In the rows, 128 means zero.
The rows of D fall into 4 groups, and each row is roughly a mix of its group's hidden directions.
D:
[[138 130  74 132 168  72  93 121 121 114]
 [145  76 139  94 164 137 167  86 133 146]
 [112 150  99 149 164  91 108  85 119 176]
 [178 121  64 133 153  98 154 114 142 135]
 [157 130  72 138 162  83 128  99 133 163]
 [141 137  59 162 138  80 113 130 125 150]
 [178 172  80 142 117 142 123 164 138 154]
 [155  95  87 117 158 131 178 100 152 158]
 [107  87 164  92 154 129 154  79 115 155]
 [170 169 118 141 112 154  83 170 156 119]
 [123  73 115 115 145  70 142  96 104 107]
 [ 84  89 152 152 158 117  92  88  99 136]
 [ 79 131 154 155 157 142  75 143 119  92]
 [115 139 130 148 148  60  94  99  88 132]
 [113 159 157 129  96 173 130 179 146  92]
 [131 127 144  96 126 201 132 149 160 161]
 [130 157  96 156 117 110 109 102  88 188]
 [116 167 111 146 102 111 119  93 110 195]
 [135 136 104 138 167 112  99  79 144 185]
 [150 125  63 130 118 110 182 127 160 142]
 [175  76 108 104 177 112 101 124 136 126]
 [163  93 152 100 136 147 100 149 132  66]
 [ 97 140 170 127  72 159 110 161 117  98]
 [105 142 140 149  84 151 170 159  96  87]
 [ 92 164 157 148  82 152  92 153 101 120]
 [ 71 179 132 168 112 129 132 100 116 152]
 [ 95 113 202 117 145 153  98 109 119 117]
 [166  74 106  99 168 105 155 113 147 118]
 [138 110 128 107 188 154 109  91 172 149]
 [ 92 152  71 106 129 171 121 112 142 165]
 [143 156 148 131  61 176 114 143 125 155]
 [117 161 173 113 127 128 113  64  96 151]
 [112  92 175 101 124 108 174  80 121 135]
 [107 133 152 124 118 163 127 122  64 181]
 [172 115 114 116 138  86 163  86 125 173]
 [134 140  96 105 151 187  80 123 151 103]
 [113 173 101 157 101 110  90 124 100 174]
 [142  90  72 123 171  91 137 102 127 149]
 [ 98 129 189 126 114 114  87 125  81 108]
 [156  99  82 128 185 105 147 110 159 115]
 [136 124 200 121 144 161  84 137 140 105]
 [121 149 172 128 151 146  51 129 119 124]
 [117 162 135 133  75 150  89 159 105  88]
 [129 155 156 138  56 121 124 174 116 140]
 [137 151  79 142 140  98 105  98 116 187]
 [160  94 112 110 192 134 163 105 151 121]
 [ 76  88 155 118 163 132 143 111 146  82]
 [104  97  77 141 123 111 191 131 145 107]
 [ 75 133 144 154  74 152 155 107 101 113]
 [158  89  85 123 145  76 166 116 147 135]
 [120 165 114 144 113 114 103 105  84 190]
 [139  75 124 107 154 106  62 110 117 131]
 [ 92  94 124 140 168  90 162  86 141 151]
 [114 102 186  95  94 171 147 154 119 122]
 [131  81 111 111 124  84 145 111  80 169]
 [160 118 153 106 133 158  67 171 145 112]
 [108 135 157  97  61 124 123 103 146 168]
 [109 101  92 127 109  69 104 130 160  88]
 [104 155 142 123 105 118  80  94 139 188]
 [170 117  62 138 149  94 161 128 145 134]
 [102 135 181 118 173 128  80  98 148 119]
 [114 111  98 142  87 118 117 193 158 101]
 [129 184 141 141  77  98 103 158 101 119]
 [ 70 135 125 158 140 150  93 129 110  74]
 [123 138  62 138 155  99 141 152 156  87]
 [178 167 148 126 109 163  94 170 141 137]
 [ 96  83 105 138 167  88 169 102 140 129]
 [147  97  98 104 157  78 147  87 137 159]
 [110 194 112 165 106 123 161 130 104 158]
 [131  91 104 120 194  92 139  94 145 122]
 [112 167 129 157 108 160  85 174 134  92]
 [ 93 177 117 179 118 130 131 143  77 122]
 [116 125 207 115 138 141 129  85 128 154]
 [117 157 154 130  67 146 102 172  97 121]
 [171 140  92 122  81 103 137 130  82  97]
 [100  86 115 139 149  81 186 111 119 135]
 [158  80 109  88 164  79 141 129 136 116]
 [108 168 176 112 122 188 106 108 145 128]
 [141 151  83 164 183 130 112 105 165 132]
 [135 107 175 111 154 173  94 159 154  97]
 [163 106  67 150 164  96 152 145 137 135]
 [ 95 164 160 148  72 171 139 143 124 116]
 [ 74 148 150 140  99 131  90 111  75 132]
 [113 137 175 107  91 184 128 148 111 161]
 [122 148  98 146  72  84 157 131  86 129]
 [133  56 119 104 149 110 157  98 134  98]
 [170  98 128  98 159 152 167 137 179 126]
 [126 148 166 133 142 132  48 125 100 134]
 [116 122 209 101 103 144 111 117 104 136]
 [132 179 135 153  97 154  90 171  97 141]
 [124 149 180 116 124 177  69 127 134 116]
 [129  96 130 112 173  98 140  82 143  77]
 [135  58 121 100 165 111 162 114 129 105]
 [138 118  75 138 135  89 189 123 119 156]
 [183  88 132 104 155 111 121  92 121  88]
 [ 89  79 158 125 187 137 150 115 131 111]
 [156 169  71 149 111 110  97 167 117 129]
 [ 94 148 105 150 109  94 170  99  93 166]
 [101 129 160 145 135 165  63 150 125  95]
 [137 169  61 149  88 122 116 153 126 114]
 [109 109  99 128 171 156  86 152 156  83]
 [ 80 159 149 159 100 141 107 157  88  99]
 [119 132 194 119  97 186 120 145 119 129]
 [176  96  94 119 170 111 165 130 164 129]
 [133  82 117 128 182 127 157 125 136  72]
 [121  81 173  89 125 105 149 101 126  86]
 [143 176 184 125  93 159 101 148 119 143]
 [166  78 158 106 155 136 124 157 142  82]
 [156 152 112 127  81 125 119 113 110 197]
 [156  98 142 116 121 198 167 148 113 142]
 [141 150 152 134  79 180 132 177 122 105]
 [173 145  55 129 120 109 150 153 133 133]
 [196 140  69 123 139 116 118 111 149 131]
 [144 166 126 132 111 106  52 146 100 129]
 [ 93 135 123 137  82 120 155 151  69  97]
 [149 143  83 133  74  96 170 152 113 130]
 [122 178 142 151  89 155  84 158 103 147]
 [155 129  62 133 115  95 170 117 148 156]
 [151  98  75 127 177  88 140 101 142 133]
 [153  74 103  95 177 123 157 106 144 130]
 [ 93 111 162 132  91 163 130 177 101  98]
 [147 169 130 156 136 150  61 150 109 151]
 [127 127  82 140 129  62 169  99 134 142]
 [145 123 181  82 107 166  81 127 132 124]
 [177  87 138  87 142 139 133 163 156  94]
 [150 102  72 134 169  81 135 111 152 117]
 [146  98 148 115 102 155 164 192 149 114]
 [127 113 179 104 104 172 181 119 147 141]
 [ 97 166 121 153  88  97 141 115 124 185]
 [176 120 100 129 159 128 131 161 187 152]
 [120 166 123 151 100 161  92 187 128 104]
 [169  97  91 127 184 116 146 124 169 131]
 [137 134  63 143 182 124 125 147 157 106]
 [118 152 183 131 115 156  64 142 107 127]
 [ 98 158 153 148 115 147  54 141 111 135]
 [ 76  90 186 118 136 130 115 105 113 100]]

Each list below has one row that fits no group; the rest each fit one group, if only roughly. Name that row.
    q89: [ 96 151 117 183 114 134 110 168 106  84]
    q222: [137 166 148 134  97 152  71 171 106 141]
    q984: [138 131  55 147 139 108 173 121 154 110]
    q349: [158 138 144 117  94 156 129 197 115  95]
    q40: [140  96 169 108 127 163 162 168 154  92]
    q19: [110 116 121 129 143  65 122  65 105 117]
    q928: [142  79 113  88 169 150 161 111 152 156]
    q778: [100 131 206 110 130 135  91 108 123 114]
    q74: [176  95  86 104 143  83 140 113 119 157]
    q375: [100 116 107 136 123  76 176  90 113 162]
    q403: [121 162 159 133  73 163 139 174 129 103]

q984
    q775: [113  87 118 110 174  89 164  96 150 106]
    q119: [123 170 138 168  98 157 115 189 113 130]
    q84: [186 101 129  89 161 127 104 143 171 134]
    q644: [130 145  72 178 159  94 143 120 156 144]
    q686: [142 162 143 136  83 158  76 160 107 153]
    q685: [118 115 177 123 107 175 166 165 110  98]
    q539: [128 116  58 149 181 101 138 125 143 122]
    q172: [111 200 132 155 104 154  94 125 120 154]
    q666: [115 126  65 145 153  72 152 120 138 111]
    q647: [105 112 171 111 119 133 174  74 106 157]
    q543: [105 175 148 143  86 153  94 115 131 175]
    q323: [ 94 172 168 124  91 150 113 127 110 175]
    q555: [123 186 129 157  76 131  97 162 144 132]

q647
    q940: [118 166 162 136  66 152  92 156 124 133]
    q548: [174  91  98 105 116 118 183 145 154 118]
    q426: [151 189  87 151 101 116 113 166 139 139]
    q244: [ 82 146 115 132 120 116 147  82 113 189]
    q628: [148  89  99 127 121  78 188 144 115 122]
    q215: [ 89 123 178 114 110 169 103 147 101  92]
    q334: [ 92 137 165 120 154 192  98 142 151 140]
    q523: [167 149  77 142 160 151  96 136 165 105]
    q754: [130  75 148  97 136  91 174 100 104 142]
    q825: [143 169 166 138  71 143 117 155  94 149]
    q783: [126 129 200 100  90 158 153 120 131 144]

q548
    q227: [162 164  68 143 120 119 123 107 109 174]
    q822: [122 101 152 114 169 171  92 144 159  87]
    q695: [160 171 111 134 106 167 139 188 139 113]
    q995: [145 122  62 148 178  98 123 110 151 131]
    q53: [150  84  84 121 155  69 145 111 133 131]
    q101: [ 75 166 159 155  92 151 104 157 117 122]
    q944: [171  91 102 100 143 107 170  94 146 154]
    q18: [173 152 127 112  96 124  78 168 109 159]
    q986: [136 101 100 117 181  83 163  92 142 132]
    q615: [110 138 139 136  98 182  97 182 132  95]

q227
